Rotation paths and how fast each direction turns (degrees per step)
Each turn is a multiple of 5 degrees from 10 to 175, or 0.
Each row of a path follows its step; steps can be skipped.
Rotation 1:
step 2: .03 .09 .04 -.07 .03 .01 .13 .00 -.09 -.11 .02 -.39 -.10 .08 -.11 .17
 .01 .15 -.23 -.04 .00 -.30 .27 -.23 .05 .17 .02 -.16 .07 .00 .03 -.05
 .14 -.01 .14 .10 -.19 -.04 .08 -.05 -.03 .22 .08 -.11 -.02 .03 .02 .15
 -.16 .06 -.04 .10
step 3: .01 .05 -.05 .03 .14 .16 .01 -.14 .14 -.08 -.13 -.15 .09 .05 .16 .00 .06
 .16 .10 .11 -.07 -.04 .02 .05 -.09 -.13 .02 -.09 .03 -.12 -.02 -.17
 -.04 -.03 .18 -.07 -.04 .13 -.06 .23 -.15 -.23 .20 .05 .14 .26 -.21 .21
 -.30 .10 -.06 .15
step 5: .11 -.18 .00 -.15 -.02 -.05 -.13 .11 -.11 .06 .19 -.09 .13 .06 -.07 .06
 .16 .08 .18 .07 -.08 .07 -.03 .08 .14 .10 .01 .15 -.06 .10 .20 -.16 .09
 .00 .06 -.16 -.01 -.16 -.08 -.17 -.02 .10 .00 .36 -.07 -.16 .22 .24
 -.14 -.03 .10 .20
step 6: .13 .04 .13 .19 -.09 -.20 -.02 -.07 -.10 .09 .09 .10 -.12 -.05 .11 .03
 .22 .16 .21 -.21 -.06 -.18 -.15 .01 -.02 .08 -.02 -.15 .00 .17 -.17
 -.10 .10 .06 -.02 -.02 -.22 .09 -.14 -.08 -.24 -.13 .21 -.19 .01 -.13
 .18 .09 .02 -.07 .02 .19
step 10: -.07 -.13 -.03 .06 -.05 -.22 .11 -.05 -.20 -.20 .08 .09 -.26 -.02 .03
 -.01 -.17 .03 -.13 -.16 -.18 .33 -.07 -.09 -.04 .01 .01 -.05 .00 -.03
 .05 -.03 .21 -.03 .00 .15 .13 -.07 -.11 -.23 .07 .04 .23 -.04 -.08 .10
 -.03 -.28 -.03 .12 .00 .15
step 11: .16 -.03 .01 -.20 .08 -.06 .02 -.12 -.20 -.10 -.08 -.05 -.08 -.20 .15
 -.01 .23 .00 .02 -.10 .10 .11 -.22 .08 -.05 -.22 -.07 .23 -.04 -.25 .13
 .00 -.24 .04 -.08 .20 -.14 -.12 .02 -.14 .04 .08 .16 .19 -.10 .01 -.05
 .04 -.06 .11 -.17 -.15
step 13: .03 .00 -.02 .00 .26 .15 .00 .03 .11 .01 .09 -.21 -.08 .11 -.17 -.01
 -.07 -.17 -.08 .09 -.22 -.10 .24 -.10 .11 -.15 -.13 -.04 .22 .11 .34
 .10 .04 .09 .00 .09 -.03 .01 -.18 .03 -.19 .17 .25 .07 .07 .04 -.07
 -.12 -.09 -.12 -.10 -.01
step 17: .12 -.20 .09 .08 -.02 .14 -.03 .24 -.11 .06 -.02 .04 -.17 .04 .10 -.16
 .24 .02 .14 -.25 .02 -.20 .05 .10 -.27 -.04 .02 .14 .05 .07 .04 .04
 -.09 .06 -.09 -.26 -.04 .11 -.14 -.03 -.12 .10 .10 -.19 -.07 -.21 -.11
 -.02 .01 -.17 -.04 -.20
.03 -.07 .00 -.05 .00 -.03 -.03 -.02 .03 .04 .03 .02 .01 -.03 -.01 -.05
 .04 .07 -.01 -.04 .03 .03 .01 -.05 -.04 -.06 -.05 -.02 .02 .01 .00 .02
 -.01 -.02 -.05 .01 .04 .01 .06 -.01 -.03 .01 -.06 .01 -.03 -.04 -.05
 -.04 -.02 .03 .02 .11 -> 65
.04 .00 .02 .01 .04 .06 .01 .05 .01 -.03 .05 -.06 .03 -.02 .00 .03 -.02
 .04 .06 -.06 .02 -.05 .06 -.02 -.05 .03 .02 -.02 -.07 .02 .00 -.04 .00
 .02 -.02 -.09 .03 -.01 -.04 .02 .06 -.03 -.04 -.04 .01 .01 .00 .05 -.05
 .02 -.02 .02 -> 25
-.05 .02 -.01 .04 .00 -.05 .03 .04 -.01 .06 .06 .02 -.03 .03 .02 -.01
 .01 -.04 .01 .03 -.02 -.06 .00 .01 -.10 .03 -.02 -.04 .00 .01 -.04 -.01
 -.03 -.03 -.02 -.01 -.04 .01 .01 .01 .06 -.03 -.01 .07 .03 .04 -.05
 -.05 .06 -.01 -.04 .04 -> 130
.04 -.01 .01 .03 .06 .03 .10 .01 .02 -.01 -.01 .00 -.02 .00 -.09 -.05
 -.02 .00 -.04 -.03 .04 -.08 -.05 -.01 -.02 .02 -.03 .07 .00 -.04 .02
 .01 .01 .06 .00 .00 -.04 .03 .03 -.01 -.05 .02 .01 .00 .00 -.06 .03
 -.01 .04 .01 -.05 .02 -> 170
Rotation 2:
step 1: -.21 .14 .09 -.14 .11 .28 -.10 -.10 -.08 -.17 -.02 .02 .13 -.13 .00 .11
 .15 -.09 -.22 -.34 .10 .15 .02 .02 -.15 -.04 .05 .01 -.30 .07 .07 .05
 .05 .27 -.14 .17 -.02 -.01 .00 -.12 .18 .08 .03 .04 -.08 -.07 -.04 -.16
 .00 .10 .13 -.11
step 2: .07 -.21 -.12 .02 .15 .07 -.10 -.02 -.15 -.01 .04 -.07 -.14 -.23 -.06
 -.04 -.01 .05 .21 -.31 -.04 .11 -.18 .09 -.07 -.08 -.15 .01 -.08 .16
 -.06 .11 -.02 -.01 -.27 -.07 .08 -.08 -.05 .02 .12 -.08 .41 .11 -.10
 -.07 .22 -.13 -.15 .04 .04 -.04
step 6: -.01 -.05 -.25 .11 .23 -.08 .08 -.12 .15 .13 .03 .19 .09 .01 -.01 -.04
 .25 -.05 -.06 .08 .02 .05 .01 -.20 -.29 .06 -.09 -.06 -.28 .07 .12 .15
 .03 .15 -.08 .18 .06 -.23 .11 .23 -.11 .10 .19 -.17 .03 -.14 -.08 -.12
 .01 .09 -.01 .00
step 7: -.23 -.13 .03 .26 .07 .23 -.13 -.07 .10 -.04 .09 -.13 -.30 -.08 -.01
 -.01 .18 .23 .08 .12 .16 -.04 -.03 -.07 -.30 .21 -.03 .01 -.10 -.12
 -.04 .10 .13 .11 -.24 .10 .07 -.17 .00 -.15 -.12 -.04 -.08 .13 .01 .04
 .09 -.17 -.09 -.04 -.03 .00
step 9: -.04 .00 -.27 .02 .01 .14 -.12 -.25 .05 .11 -.08 .09 .12 .03 -.04 .25
 -.05 -.12 -.09 -.14 .26 -.06 -.16 -.16 -.11 -.21 -.08 -.09 .04 .31 -.34
 -.10 .04 .01 -.12 -.04 -.04 .08 -.05 -.08 .11 -.09 .00 -.17 .04 -.16
 -.02 .17 -.07 .12 -.11 .02
step 10: .18 -.22 -.03 .17 .15 .13 .00 -.20 .15 .16 -.13 .03 -.13 -.14 -.09 -.03
 .02 .05 .01 -.09 -.04 .00 -.21 -.03 .04 -.01 .04 .30 .11 .08 -.05 .17
 .05 -.15 -.03 .16 -.13 .13 -.16 .17 -.04 -.02 -.20 -.18 .04 -.07 .03
 -.11 -.28 .15 -.26 -.06
step 15: .10 -.21 -.11 -.13 .09 .17 -.04 .06 -.09 .04 .12 -.14 -.15 -.36 -.03 .14
 .03 -.08 -.16 -.06 .23 -.10 -.08 .09 .01 .02 -.16 .01 -.03 .01 .03 -.22
 .13 -.06 -.20 .09 -.08 .15 -.28 -.04 -.14 .23 -.08 .17 -.07 -.14 .15
 .07 -.11 -.03 -.04 -.02
step 17: -.13 .04 -.10 .16 .22 .07 .03 -.17 -.10 .00 .12 .16 -.23 -.05 -.01 -.14
 .13 .09 -.07 -.35 -.13 .25 -.02 -.01 -.24 -.23 -.05 .00 -.13 .11 .07
 .06 -.07 .11 .01 .19 -.06 -.04 .14 -.17 .20 .08 -.02 -.12 .04 -.13 -.11
 .03 .11 .14 -.11 -.09
-.02 -.03 -.01 .02 .01 .02 .06 .01 .04 .01 .04 -.01 .01 -.01 -.10 -.03
 .04 .06 .03 .00 .00 -.04 -.02 -.01 .02 -.01 -.06 -.01 -.05 -.03 .00 .07
 .00 -.02 .01 -.05 -.01 .03 -.04 -.03 -.02 -.01 .04 .05 -.05 -.01 -.03
 -.02 .09 -.07 -.01 -.01 -> 80
.05 .00 .00 .01 -.03 .05 .09 .05 -.05 .06 -.03 .05 -.01 -.03 -.05 .01
 -.01 -.02 -.03 .01 -.01 .11 .02 .02 .02 .03 .00 .03 -.06 -.02 -.02 .00
 .04 .04 .00 .05 -.04 .03 .02 .01 -.03 .01 .02 .02 .06 .01 .00 .03 .03
 .04 -.02 .01 -> 160
.04 -.05 -.06 -.01 .01 .02 .02 .03 .06 -.02 -.01 .03 .00 -.02 .01 .01
 .00 .05 -.01 -.03 -.03 .03 .07 .00 .03 .06 -.05 .01 .07 .00 .07 .03 .01
 .00 .00 -.08 -.02 -.06 .03 .03 .02 -.01 .02 -.01 -.05 -.03 .00 .08 -.04
 .04 .01 -.03 -> 175
.00 -.03 .01 -.02 .06 .07 .02 -.06 .01 .01 -.02 -.02 .01 .00 .01 -.03
 -.02 .02 -.05 -.02 .02 -.02 -.03 .01 .02 -.02 .07 .00 -.01 .07 -.02 .00
 .01 .02 .11 .00 -.01 -.03 .02 .05 .04 .00 .12 -.03 .01 .01 -.02 -.03
 .02 .02 -.03 -.02 -> 90
.06 .03 -.01 .02 -.03 .06 -.03 -.02 -.05 .04 .03 -.06 -.04 -.05 .01 .01
 .03 .06 .01 .06 -.03 -.08 .00 -.03 .05 .05 -.04 -.01 .01 -.04 .06 -.05
 .03 .01 .01 .02 -.03 -.02 .04 -.01 -.02 .03 .01 -.03 .00 .05 -.02 -.04
 -.02 -.01 -.04 .04 -> 95
-.02 .02 .02 .00 .08 .02 -.04 .03 -.01 .03 .01 .00 -.04 .00 .00 -.06 .03
 -.03 -.05 .00 -.01 .03 -.04 -.01 .04 .00 .00 -.01 -.08 -.08 .02 .05
 -.04 .04 .00 -.05 .01 -.02 .04 .02 -.02 .04 -.03 -.06 -.01 -.05 .02
 -.04 -.04 .01 .08 -.02 -> 70
Rotation 3:
step 6: .06 -.14 .08 -.11 -.34 .06 .00 -.14 -.09 .12 -.01 -.13 -.09 -.02 .05
 -.03 -.04 -.02 -.15 .17 -.28 .07 -.13 .11 .20 -.01 -.03 .04 -.02 .23
 -.06 .04 .09 .00 -.01 -.16 -.10 .18 -.10 -.01 -.02 .00 -.02 -.04 -.18
 -.09 .04 .17 .07 -.05 .00 .08
step 8: .15 .11 -.02 .21 -.05 .10 .19 .11 .05 .00 .08 .01 -.10 .11 -.01 .08 .20
 -.04 -.04 .07 -.09 .08 -.04 -.26 .11 .07 -.01 -.06 .21 .27 .18 .06 -.10
 -.18 -.06 -.04 -.04 -.03 -.08 .14 -.13 -.07 -.13 .11 -.02 .13 .10 -.06
 -.04 .14 -.05 .11
step 9: .13 .02 -.06 -.14 -.08 .12 -.14 .10 .02 -.09 -.09 .13 -.02 .25 .09 -.10
 -.02 .01 -.14 -.05 -.13 -.03 .05 .05 .16 .12 .09 .10 -.08 -.06 .02 -.03
 .11 -.11 .07 -.15 -.12 -.06 -.20 -.13 .00 .33 -.05 -.12 .02 -.04 .06
 .09 -.08 .09 .25 .05
step 10: -.18 -.04 .05 -.12 .04 .01 .09 -.08 -.04 .21 -.15 -.04 .06 .26 -.20 .13
 -.01 .20 -.03 -.14 -.14 -.01 -.12 .14 .13 -.14 .04 -.15 .18 .04 .13 .05
 -.14 .04 .02 -.07 -.09 .13 .09 .00 .01 .05 -.10 -.14 -.11 .02 .14 -.08
 .16 .04 -.11 .06
step 11: .00 .08 .07 .08 -.31 .23 .10 .10 .04 -.03 .00 -.09 .06 -.06 -.07 .31
 -.01 -.12 -.13 .01 -.04 .01 .13 .04 -.03 .03 -.03 .08 -.08 .11 .01 -.01
 .01 -.09 .06 .19 -.13 .11 .06 -.21 .08 .12 -.05 .19 -.06 -.03 .07 -.12
 -.16 .14 -.04 .16
step 15: -.02 .08 -.02 .15 -.09 .19 .10 -.12 -.05 -.09 -.11 -.05 .04 .10 .06 .06
 -.31 .01 .03 .13 -.11 .12 -.17 -.14 -.03 -.15 .04 -.10 -.06 .23 .23
 -.07 -.21 .05 -.04 .17 -.10 .15 -.16 -.08 -.10 -.03 -.09 -.02 .03 -.05
 .01 .08 .01 .03 .02 -.01
step 17: .17 .01 -.06 -.17 .04 .01 -.03 -.13 -.03 .01 .08 -.06 -.14 .11 -.18 -.03
 .06 .05 .02 .23 -.24 .10 .02 .03 .31 .12 -.06 -.31 .07 -.03 -.05 .00
 -.20 .02 .16 .05 -.13 -.03 -.03 .01 .03 .06 .00 .09 .03 -.06 .07 .09
 .12 .15 -.05 .10
step 20: -.08 .04 -.18 -.14 .09 .14 -.14 .18 .00 .04 -.02 -.05 -.10 .11 -.13 .06
 -.14 -.07 -.25 .15 .08 .05 -.03 -.08 -.04 .09 -.11 .04 .01 .17 .09 .10
 -.09 .02 .17 .04 .06 -.02 -.03 .04 -.07 .29 -.17 .00 .22 -.03 .14 -.04
 -.04 .17 -.03 .10
-.06 .00 .05 -.04 .00 -.05 .02 -.03 -.06 -.05 -.03 .05 -.04 -.02 .06
 -.02 .02 -.02 .00 .08 .00 .00 .03 -.06 -.01 .06 -.02 -.03 .00 .00 .03
 -.03 -.03 .03 -.09 -.02 -.03 .02 .06 -.05 -.04 .00 .03 -.01 .01 -.01
 .02 .05 -.01 -.02 -.02 .03 -> 35
.10 .03 -.02 -.01 -.01 -.06 -.03 .05 -.01 -.06 .01 .06 -.03 .05 .04 .01
 .00 .04 -.01 .00 -.01 .06 -.01 -.01 .04 .03 -.08 .03 .00 -.03 .01 -.02
 -.01 .04 .06 -.03 .03 .04 .05 .03 .06 .01 .02 -.05 -.04 .03 -.02 -.03
 .02 .02 -.01 -.04 -> 90
-.05 .06 -.02 .02 .02 .01 .03 .00 .03 .04 -.06 .04 .04 .04 .03 -.01 .00
 -.07 -.05 .07 -.01 -.01 .02 -.02 -.02 -.06 .00 -.01 .03 .00 -.01 .01
 .01 .04 .03 .01 -.05 .00 .00 .04 -.01 .00 .00 -.01 -.04 .12 -.04 -.01
 .01 -.03 -.08 -.03 -> 140
-.03 .05 -.03 -.02 -.01 .01 .05 .02 .06 -.03 .02 .00 .00 -.05 .07 .05
 -.02 .04 .01 .01 .01 .00 .00 .02 .08 -.04 .09 .00 -.03 .03 .03 .01 .00
 .00 -.01 .03 .04 .01 .04 -.05 .02 -.06 -.01 -.05 -.03 -.06 -.02 -.03
 -.02 .00 -.08 .00 -> 95
.06 .01 .00 -.01 -.03 .00 -.03 .01 .03 .03 .04 -.07 -.04 .00 .00 .01 .05
 -.03 -.01 .03 .06 .01 .09 .02 .00 -.01 .03 .04 .00 .02 -.03 -.04 .02
 .03 .00 -.01 -.03 -.01 -.01 -.06 -.01 -.02 .04 -.03 -.12 .04 .05 .05
 -.01 .01 .04 -.01 -> 140
